Z: rows in several groups, each row roughly a mix of its group's directions (one row in no group):
Z (110 x 10):
[[ 28  49 -36  -6   3 -36   4 -10   1   3]
 [-21  -1  -7 -41 -50   6  20   7  11  23]
 [  5  12 -42  30   3 -26  14 -17  37  22]
 [ 22  -7  13 -12  18 -49  40 -20  17  -4]
 [-21  -7 -52   3   7  -6  35 -26  24 -12]
 [ 13  38  17 -22  -1 -14 -21 -52 -14   6]
 [  9 -25   9  -2  -6 -11 -32   6 -58 -22]
 [-37   2 -22 -23 -16  40   5  13   4  37]
 [-46 -22  30  -1  20   3  20  37  15  -1]
 [-11  29 -12 -26  23  27 -31  25 -29 -21]
 [  4 -21  24   1 -24 -46  32 -21  24  14]
 [  8   5  12   8 -67  -1  21 -26  -2   3]
 [ -8   1  39  21 -25 -35  -6  26   7  35]
 [-47 -27 -10  -3 -14  33   5  37 -11 -10]
 [ 48  11  24 -11  -9  27  -2   9  41 -15]
 [ 23 -31  16  -8  23  -5 -36 -24 -17 -36]
 [-17   8  -1   6 -65 -17   4  14 -11  26]
 [-12  13  -2 -57  27 -14  22 -17  23  13]
 [ -1 -38  17  -6 -32  43 -30   7  16  -7]
 [  2 -45  28  44 -21  14 -10  11  -7 -16]
 [-13 -10 -23 -28  -3  51 -24  29 -16 -10]
 [-29  26 -17  13 -38 -23  16 -17  15  35]
 [ 11 -20 -35  32   7  -9  24  -9  48  -4]
 [-20   1 -53  -8 -12  17  15  16  40  11]
 [ -8 -37  20  27 -31   2 -10 -38  -3  28]
 [  6   0 -30 -42 -15  28 -26  24  29   9]
 [-20   3 -14 -45   7   2 -38 -24 -27  21]
 [ -5   2  23  20  30  -5  41 -26  36  17]
 [-10  26  19 -13  51  10 -29 -16 -22 -16]
 [ 12  39   6  27   4  24 -31  25 -35   9]
 [ 16   5  13   7  26 -33  34 -38  31  10]
 [ -2   4 -50 -17  11  21  30 -12  27 -27]
 [ -1  21  35 -10  34  20 -21 -12 -45   5]
 [  3  -5  27 -23  46  -3  10  23 -34 -26]
 [-22  51 -16  -2  39   7 -11  -5 -13  25]
 [-30   0  -9  24   1 -38  37 -21  26  20]
 [ -1 -30  28 -35 -17 -12  16 -40  23 -14]
 [-47 -21  14 -21 -20  -6 -14  32 -20  24]
 [ -7 -33 -51  15  -7   8  -2  -7 -29 -30]
 [ -7  -9 -15   0   3   0 -56  16 -46  -6]
 [-22  -1  36   2 -32  20  30  37  12 -15]
 [ 11 -24   4  23  44  24 -34  -1 -17 -27]
 [ 15 -27   3   6 -26   6  35 -37  19 -35]
 [  4  -4  52 -20 -33 -18  31  -4 -18  -3]
 [ -4  51  13   4  39 -11   1 -28 -24  -9]
 [ -4  19 -31  23  36  -8 -20 -19  40  17]
 [-31  -4  -5 -36  11 -27  31  25 -34  -1]
 [ -4 -30  18   1 -21  36  -2 -35  27 -31]
 [ -5 -24 -33 -17  50   2 -14  34  -3  -6]
 [ 25  18  29   1 -57  -6   2 -17 -18  13]
 [ 53  -1  12 -24 -29 -11  -9  -9 -34  -2]
 [-24  20  25  12  -2  -5 -38  23 -45 -10]
 [ 11  46  -4  35  26   7 -17  19 -22 -23]
 [ 18 -31  40  10 -14 -39  -8 -27  -7 -18]
 [  3 -45  18  49 -12 -24  13  -2  12  12]
 [ 45  15 -13 -10 -16 -18  22  17  16 -43]
 [-30   8 -39 -23  -7 -19  29  38  10  -8]
 [  5  17  12  -8   6 -36  51  12  15 -33]
 [ 36  -2 -19 -15  38  25 -17 -15   1 -38]
 [  0 -50   4  -2 -32  17  -9   6  44   5]
 [-34   7 -23  34   5 -19  50   2   8   4]
 [ 19 -10  -9  14 -18  -4  24  37 -15 -51]
 [-21  -9 -49  23  -8  40  -8  -6  12  25]
 [ -7 -30 -20 -20   7  21 -43 -19  38   1]
 [-31  19   2  15 -43  11  26  14   8  37]
 [ -6 -20 -20 -31  11  29 -44  14 -28 -14]
 [-14 -43 -40   3 -16  33 -10   9  25 -10]
 [  7 -50  14   6 -21  13  27  37   5 -17]
 [-26 -11  35 -36  -4 -10  30 -30  -6 -25]
 [ -5 -10 -27  32 -18   4  27  41 -19 -30]
 [ 26 -26 -38 -10 -28  28 -22  14  16 -21]
 [  2 -27  21  31  26  15  30 -28  34   9]
 [ -6   0 -42 -54  15  20 -11  -4  -5 -21]
 [-21 -13 -28 -13  11 -42  29 -17 -19 -32]
 [-11  15   1 -17   1 -47  41   8  26  25]
 [  8   0 -14 -22  52 -39  19 -20   5 -11]
 [ -4  -4 -29  -1 -17 -22  55  14 -31 -13]
 [ 36  32 -46 -16   7 -23  -5  17  -5 -19]
 [  1  13  37   0  -8  35 -19  10 -22 -46]
 [ -5  -1  11   4   1 -47  36  18 -24 -37]
 [ -2  11   7   4 -26 -25  26  34  48  15]
 [  7  34  22   0 -26 -40   9   3 -12  40]
 [-22  -8   2  19  12 -45  25 -46   6  10]
 [ -6 -53   5  21 -16  25 -35   6 -20  -5]
 [-14  29  -7 -49  31  11   6 -20  26  13]
 [-22  -3 -14 -52   6 -48   7   1  -4  -9]
 [-13   7  24   3 -54 -13  32  18 -19  17]
 [-52   8 -19 -12  15 -37  21  -2 -14  18]
 [  5 -26  23  46  29   4 -27   8 -19 -24]
 [ -9  42  30 -26  13   8   5  22  24  33]
 [ -9  34  26  17  10 -23  13 -34  -1 -42]
 [-23  40  10   1  24   3  34  -8  32  29]
 [-37 -18  -8 -14 -34  13 -30   6  27  31]
 [ 18   1   9 -14  29 -41  36 -19  33  -4]
 [-35   7  -5  11  22 -34  35  -5 -38 -12]
 [-27  21 -26   2  54  17 -22   6 -12 -10]
 [  9  14  -7   1 -19  13  24  62   8 -23]
 [  5  35 -13   6  34 -18  19 -45  -8 -22]
 [-19  33  17 -33   1   0  -6  39  14  37]
 [ 31 -26  50 -10 -29  15  -7 -16   9 -15]
 [  2   0   2  15  62 -34 -17 -17  -8   7]
 [ 40 -20   5  43 -27  11   9   4  21 -25]
 [ 33  -4 -27 -19 -12  -1 -38  27 -29  22]
 [  1   0   7  42  33  43 -10  21  -7 -25]
 [ 26  -5   1  36  51   3  18  -5  24 -20]
 [ 41  -2  38  13 -28  14 -21  33  10  -1]
 [ -9  22  63   9 -30   1  15  -8  -9   4]
 [ 20  28   7  38 -25  -6  12 -42  25   4]
 [-21  16  28 -26   4 -52  10   3  15  27]
 [ 53 -18 -11   9 -17 -15  15 -34  25 -12]]

which group is each row in? (one row of each group first):
[-23   2 -15 -16 -38  11 -41   6   6  39] -> A
[ -6   6   3  20  54 -17  20 -27  21  27] -> S
[  4  19  47 -27   1 -10 -28  10  10  38] -> F

[ -7   3  17 -27   8 -25  17 -57  20 -12] -> A
[ 41 -23  11  46  -7 -10   2   0   5 -36] -> S
[ 12  24  25   5  29 -44 -19 -32 -18 -11] -> S
[ 20  28 -29 -28  42  24  -2   3   6 -26] -> S
[-52   3  -8  20   4  25   9  44 -12   1] -> A
[  6  -4  47  -3  -9  15 -25 -37 -19 -31] -> S
[-26  19 -36  27   6  28  38  11  20  10] -> F
[ 41 -22 -12  -7   4 -55   1 -16   8 -13] -> S
[  5  16 -25   1  -3  28  34  43   4 -35] -> F
